In the data rows, zero lies at 7.5, halfway between 7 and 8.
The table, row by row:
15  7  8  6 12  3  7  5  6  6  2 11  7  2  7  4
10  7 12  8  9  5  9  7  6  1  5 10  7 10  8  8
15  7 13  4  8  6  6  7 15  2  5 10  7 11  6  9
12  5 11 15  3  6  9  2  6 14  7 10  7  5  5 11
11  9  6  7  7 11  6  8  6 12  9  5  9  9 11  5
11  1 11 10  7  2 10  4  6  4  7 10  8  6  6 10
 5  3  9  9  8  6  9  7  5 10 11  7  8  5  8  6
10  4  6  7  2 11  5  8  5 15 14  3 11 10  9 10
 7  9  9 11 11  7 10  7  8  4  3  4  7 11 10  6
 7  6 12  5  6  6 12  1  4  7  7  8  9  4  8  7
 5  0  8 13  8  6 14  6  6  9 11 10 10  3  4  8
 6  0 10 14  7  6 15  5  7  6 12 10  8  4  4  7
11  4 10 12  9  5  6  5  5  6  5  5  8  7  8  6
11  8 11  9  6  6  4  5  5 12  8  9  4  6  6  6
12  7  6  8  9  5  9  8  8  3  2  8  9  5  6  4
 8  5  7 10  7  4 12  9  5  4  4  8 10  7  5 10
 5  0  6  9  6  5 10  6  5  7 10  7  8  3  4  7
12  8 10 10  8  7  6  6  3 15  8  4  5  6  7  2
 9  9 11  7  5 10  8  5  4 11  7  7 11  9 11  8
 9  6 11  6  6  8 10  4  6  8  8  7 10  6  8  7
 9  9 10  5  5 13  6  5  6 13  8  5 11 10 11  9
14  6 12  6  8  5  6  7  5  5  5  9  5  8  6  8
 6  0  9 13  7  7 12  7  6  8 12  7 10  4  4  8
14  8  4  6  8 11  7  7  7 14 10  5 10  7 12  4
 8  4 10 11  5  9  8  6  7 11 10  6 11  9  8 10
10  6  9  9  9  5  6  6  5  8  8  4  7  8  9  5
12  9 13  4  8  5  9  5  7  3  3  8  4  8  8  9
14  8  8  7 11  5  8  7 11  5  2  9  7  5  7  2
12  9 15  5  7  7  8  8  6  3  3 10  5  9  6  9
13  6 14  4  6  5  5  8 10  4  4 11  7 10  6 11
 7  0  7  9  3  5 10  8  6  8 13  7  9  3  2  7
 9  7  8  9 10  6 10  8  6  3  4  5  8  9  9  6
 8  4  7 11  9  4 13  9  6  3  6  7 10  7  8 11
 7  0  8 13  6  6 12  6  7  8 11  9  8  5  7 10
 6  0 11 13  6  6 13  5  6  9 10  9  9  1  7  7
 6  2  9 11  6  5 11  6  8  7  8  7  9  6  6  8
 7  6  9 10 10  7  9  9  6  6  5  5  7  9  9  8
11  9 13  8  4  7  7  1 10  4  3 10  9 10  7  9
14 10 13  1  4 12  2  8  3 12  8  5  7 11 11  5
 6  5  8  8 10  8 10  8  5 11 10  5  8  7  9  5
13  9  8  9 10  5  6  6  5 12  6 11  6  4  7  4
 7  6  8  9 12  7 10  7  6  5  6  4  8  9 10  7
15  5 13  5  7  3  7  6  4  5  6 11  6 10  7  8
10  3  9  8  7  3  6  6  5  4  7  8  9  6  4  9
15  9  9 10  9  6  7  2  6 14  5  8  6  3  6  3
 8  5  8  8  9  7 11  8  6  8  8 11  7  4  6  5
 9  9  8  6  8 12  5  8  5 14 10  3  7 10 10  6
 9  4  8 11  4  9  7  7  7 13 11  4 10 11 10  8
 8  7 11  7  8  6 11  8  7  2  4  7  7  9  7  8
11  3  7  8  3  4  6  6  5  7  8  7  6  5  4  7
10  7  8  6 11  4 10  7  6  1  4  9  8  6  7  5
 9  4 10 15  8  6 11  7  8  5  6  7  8  8  7 12
 9  7  7 12  5 10  7  8  7 14 12  5 11  9  8 11
12  7  9  6 12  5  6  7 15  3  4 10  7  9  6  7
 6  0 10 14  6  4 15  2  6  8 10  9 10  4  5  9
 6  3  8 15  9  5 13  7  9  2  6  9 10  9  7 11
 6  5  7  8 11  7  8  8  6 11 11  5  6  7 11  6
13  7 13  6  8  7  9  0  5  4  4 10 10  7  6  7
15  7  5  5  9 12  7  5  8 13  7  5  8  6 10  3
 5  3  9 11 10  6 11 10  6 10 11  4  7  5  7  6
12  2  8 10  4  4  7  6  5 12 11  7  4  4  4  6
 9  5 13  4  7  7 10  7  5  5  9  9  7  6  5  7
 9  5  8 11  5 10  8  7  7 14 12  4 11 10 11 10
12  9  7  6  7  9  5  7  5 11  8  7  9  7 10  6
12  6 12  5  5  7  7  6 13  5  7 10  7 10  7  9
10  6 11  8  7  6 10 10  8  2  5  9  8 10  8 10
 9  5  5  9  5 10  8  8  8 13 10  6  9  9  9  8
 8  3 12  6  9  6 12  8  6  5 10 12  5  4  6  6
11  2 12 12  7  5  6  5  7  6  8  9  8  7  5  9
11  8 10  5  5 10  6  8  6 12  9  5  8  9  9  8
11  1 11 13  7  3  9  2  7  7  8 10  9  8  6 11
10  5 10  8  9  6  6  5  5  7  4  7  7  7  7  5
14  9  6  5  7  8  6  7  6 11  6  7  9  6 10  3
15  5  9  6 11  5  7  4  5  6  4 10  8  3  5  3
 7  4 10 14  8  4 14  8  6  2  4  8  9  9  6 12
 8 10  9  7  8 12  6  9  5 15  9  3  7 11 13  7
10  9  7  8  8 11  6  8  3 15 12  0  9 12 15  4
 9 10 12  7  7 10 10  4  7  5  4  7  9  7  9  8
 8  7  9 11 11  7 10 10  6  5  5  4  8  9  9  8
Each row is a mix of 2 hidden patterns, all the same size, taken from one set. Each row also carries a little noise. Patterns get numbers from 0 up, as they first appear below.
Further rows, each followed by the numbers of its patterns, largest weight first:
 8  6  7 11  6 12  7  9  7 12 10  5 10 10  9  8 --> 0 1
 9 10  9  6  5 11  7  6  5 12  8  3  9  7 10  9 --> 0 2
11  2  7  8  4  3  6  8  5  8  9  9  8  7  5  8 --> 3 4
 7  3  6  9  6  7 10  7  9  3  6  8  9  7  6 10 --> 5 3
10  7  9  8  9  5 12  6  6  1  1  8  9  6  6  5 --> 5 6
15  7 15  3  6  7  7  9 12  3  6 11  6 11  7  9 --> 7 8
 8  7  8 12  3 13  7  8  8 13 13  6 11 11 14 10 --> 0 1
 8  3  7  8  5  5  9  6  7  7  8  7 11  7  6  8 --> 3 5
13  9  9  9 10  6  5  5  6 13  4 10  4  2  8  4 --> 9 6
11  4 10  7  4  6  7  7 12  6  8  9  8  7  4  9 --> 8 3
 8  3  8 13  7  7 11  6  7  7  6 10  9  8  5 10 --> 1 5
 9  3  6  6  3  6  7  8  6 11 11  4 10  7  8  8 --> 3 0
 7  3 11  6  9  6  9  8  7  5 11  9  7  5  5  8 --> 10 7
11  3 12 12  8  4 10  4  7  4  7  8  8  7  6  9 --> 4 1
 7  6  8 11  5 10  8  7  5 13 11  3  9  9  9  8 --> 0 1
 9  5  9  9 10  8  7  7 14  6  7  5  7 12  7  7 --> 8 11
13  9  8  9  8  5  5  4  7 13  5 10  5  1  5  3 --> 9 6
11  2  9  8  7  4  8  5  6  4  8  9  8  7  4  9 --> 4 3
 9  1 10 14  7  7 10  5 11  7  9  8 10 10  6 13 --> 1 8
10  3 11  7  8  4 10  6  6  7 10  9  7  5  5  8 --> 10 7
 9  2  7  6  1  6  7  9 10  6 10  8  9  8  2  8 --> 3 8
 8  3  9 14  8  5 12  7  9  3  4  8  8  9  6  9 --> 5 1
11  8  7  8  9  5  9  7  8  4  3  8  9  5  9  2 --> 6 5
11  9 10 12  8  6  7  7  4 13  8  5  6  8  8  5 --> 9 11
14  5  7  8 10  5  8  4  6  3  4 10  7  6  7  5 --> 4 6
10 10  8  5  5 11  4 10  5 14 10  6  9  8 10  7 --> 0 7
 8 10  6  7 10 10  4 10  4 15 10  0 10 11 14  6 --> 11 0
 8  3 10 13  7  7 11  6  7  5  6  9 10  5  6  9 --> 1 5
10  8  7  7 10  6 11  6  6  2  4  8  9  7  7  5 --> 5 6
 7  8  8 10  5 10  8  7  6 13 11  5  9 10  9 11 --> 0 1
13  9  7  6  8 11  4  7  7 13  8  4  9  9 12  2 --> 0 6
10  4  8  9  4  5  5  6  5 12  9  7  7  3  4  6 --> 3 9
11  1 12 13  7  5  9  3  5  7  8  9  9  6  5 12 --> 1 4
 8  3  9 12  6  8 10  7  5 13 11  6 10  8  7 12 --> 1 0
10  8 11  8 11  5  6  9 13  7  5  5  7 12  6  6 --> 8 11
15  7  8  6  9  6  6  5  4 11  3 10  5  2  7  2 --> 6 9
 9  8  8 10  8  7  4  4  3 14  8  4  5  8  7  3 --> 9 11
 8  5  8 13  5  8  9  5  6 10  7  8  6  5  7  8 --> 9 1
 6  0  7  8  6  5 12  9  7  7 11  8  9  3  3  5 --> 10 3
12  8  5  7  8 11  4  8  7 12  8  4  9  6 11  6 --> 0 6
